[[124 132 136 130 135]
 [115 127 122 130 129]
 [150 130 135 126 139]
 [111 135 119 126 101]]
->
[[124 132 136 130 135]
 [150 130 135 126 139]
 [115 127 122 130 129]
 [111 135 119 126 101]]

[[130 129 107 126 116 130 127]
 [129 119 132 132 136 128 113]
 [128 134 117 131 127 133 140]
 [123 139 123 105 124 138 135]
 [129 121 106 154 123 127 123]]
->
[[129 119 132 132 136 128 113]
 [123 139 123 105 124 138 135]
 [128 134 117 131 127 133 140]
 [130 129 107 126 116 130 127]
 [129 121 106 154 123 127 123]]

[[108 123 144 143 119 125 120 135 119 127 107]
 [119 117 153 129 115 125 135 121 127 136 124]
 [121 136 134 112 112 123 136 128 118 125 117]
 [115 113 155 123 107 124 141 113 131 124 140]
 [113 118 147 115 108 117 141 124 126 122 127]
 [121 149 125 112 110 126 132 130 110 119 113]]
->
[[115 113 155 123 107 124 141 113 131 124 140]
 [119 117 153 129 115 125 135 121 127 136 124]
 [113 118 147 115 108 117 141 124 126 122 127]
 [108 123 144 143 119 125 120 135 119 127 107]
 [121 136 134 112 112 123 136 128 118 125 117]
 [121 149 125 112 110 126 132 130 110 119 113]]

[[117 125 121 133 132 130 111 132 157 119 134 128 135 102]
 [134 134 138 121 140 120 114 126 142 130 108 121 119 116]
 [113 129 119 126 129 126 129 121 154 111 110 130 114 126]]
->
[[134 134 138 121 140 120 114 126 142 130 108 121 119 116]
 [117 125 121 133 132 130 111 132 157 119 134 128 135 102]
 [113 129 119 126 129 126 129 121 154 111 110 130 114 126]]

[[130 121 144 133 124]
 [146 123 145 140 113]
 [107 140 123 117 129]]
->
[[146 123 145 140 113]
 [130 121 144 133 124]
 [107 140 123 117 129]]

[[143 135 117 114 156]
 [148 136 120 123 150]
 [146 136 141 146 102]
 [121 137 116 105 104]
 [121 131 130 142 111]]
->
[[146 136 141 146 102]
 [121 131 130 142 111]
 [148 136 120 123 150]
 [143 135 117 114 156]
 [121 137 116 105 104]]

[[115 123 126 123 149 135 134 124 135 130 135 129 129 129 126]
 [131 108 141 133 151 146 154 117 136 132 150 138 130 139 137]
 [131 115 128 131 131 132 128 110 133 128 132 124 128 124 129]
 [125 111 117 121 134 124 123 120 117 125 128 122 133 122 122]
 [135 130 140 135 130 125 123 124 129 129 126 126 128 129 131]]
->
[[131 108 141 133 151 146 154 117 136 132 150 138 130 139 137]
 [135 130 140 135 130 125 123 124 129 129 126 126 128 129 131]
 [131 115 128 131 131 132 128 110 133 128 132 124 128 124 129]
 [115 123 126 123 149 135 134 124 135 130 135 129 129 129 126]
 [125 111 117 121 134 124 123 120 117 125 128 122 133 122 122]]
